[[101 119]
 [123 136]
 [127 126]
 [132 138]
 [123 128]]
=>
[101 136]

[[117 103]
 [148 109]
 [104 112]
 [129 150]
 [115 103]]
=>
[117 109]

[[136 104 105 127 147]
 [111 139 128 122 134]]
=>
[136 139]

[[139 149 146 147]
 [146 127 149 135]
 [121 131 154 148]
 [115 121 140 134]]
=>
[139 127 154 134]

[[136 133]
 [111 104]]
=>
[136 104]

[[126 138 151]
 [117  99 156]]
=>
[126  99]
---
[[108 145 154 148 158 123 154 110 138]
 [109 148 129 131 125 101 157 117 126]]
=>
[[109 148 129 131 125 101 157 117 126]
 [108 145 154 148 158 123 154 110 138]]

[[128 156 123 126 130 114 134 131]
 [130 123 129 121 124 135 127 127]
 [126 122 130 136 115 127 125 131]
 [125 125 123 128 132 119 132 126]
 [129 121 127 124 128 134 121 123]
 [132 120 129 117 124 121 126 131]
 [127 134 127 120 125 123 130 126]
 [135 127 130 125 133 123 127 121]
 [127 118 127 139 124 136 136 131]]
=>
[[128 156 123 126 130 114 134 131]
 [127 134 127 120 125 123 130 126]
 [135 127 130 125 133 123 127 121]
 [125 125 123 128 132 119 132 126]
 [130 123 129 121 124 135 127 127]
 [126 122 130 136 115 127 125 131]
 [129 121 127 124 128 134 121 123]
 [132 120 129 117 124 121 126 131]
 [127 118 127 139 124 136 136 131]]

[[126 115 124 133 128 125 125 120 122 125 119 132 132 120 119]
 [144 119 138 113 136 141 132 138 126 132 128 120 117 145 131]
 [122 110 122 153 131 120 119 108 115 114 125 151 150 106 107]
 [148 127 150 115 143 149 127 131 115 130 129 124 119 142 121]
 [121 126 128 121 116 123 140 129 136 137 116 116 116 123 133]]
=>
[[148 127 150 115 143 149 127 131 115 130 129 124 119 142 121]
 [121 126 128 121 116 123 140 129 136 137 116 116 116 123 133]
 [144 119 138 113 136 141 132 138 126 132 128 120 117 145 131]
 [126 115 124 133 128 125 125 120 122 125 119 132 132 120 119]
 [122 110 122 153 131 120 119 108 115 114 125 151 150 106 107]]

[[133 146 126 143 115 110 121 112 112 137 139 140 132 113 118]
 [136 113 139 114 134 134 145 140 149 137 143 149 138 115 144]
 [131 136 131 141 136 138 131 114 140 140 138 131 126 145 135]
 [134 142 124 130 137 129 125 114 131 127 132 132 125 112 130]
 [137 128 139 119 139 134 140 108 138 138 143 130 132 145 130]
 [128 117 130 128 151 125 141 133 142 128 135 129 125 132 150]]
=>
[[133 146 126 143 115 110 121 112 112 137 139 140 132 113 118]
 [134 142 124 130 137 129 125 114 131 127 132 132 125 112 130]
 [131 136 131 141 136 138 131 114 140 140 138 131 126 145 135]
 [137 128 139 119 139 134 140 108 138 138 143 130 132 145 130]
 [128 117 130 128 151 125 141 133 142 128 135 129 125 132 150]
 [136 113 139 114 134 134 145 140 149 137 143 149 138 115 144]]

[[109 152 136]
 [138 136 115]
 [124 128 136]
 [137 129 119]]
=>
[[109 152 136]
 [138 136 115]
 [137 129 119]
 [124 128 136]]

[[133 136 143]
 [130 133 113]
 [129 117 111]
 [114 122 136]
 [120 143 135]
 [137 147 129]
 [139 126 148]
 [152 128 120]
 [112 109 117]]
=>
[[137 147 129]
 [120 143 135]
 [133 136 143]
 [130 133 113]
 [152 128 120]
 [139 126 148]
 [114 122 136]
 [129 117 111]
 [112 109 117]]

[[118 151 138 127 135 138 124 123 152 106 124 129 102]
 [129 125 126 128 127 127 129 129 124 131 129 128 132]
 [123 139 133 128 131 133 126 125 139 118 126 128 116]
 [128 129 128 128 128 128 128 128 129 127 128 128 127]]
=>
[[118 151 138 127 135 138 124 123 152 106 124 129 102]
 [123 139 133 128 131 133 126 125 139 118 126 128 116]
 [128 129 128 128 128 128 128 128 129 127 128 128 127]
 [129 125 126 128 127 127 129 129 124 131 129 128 132]]
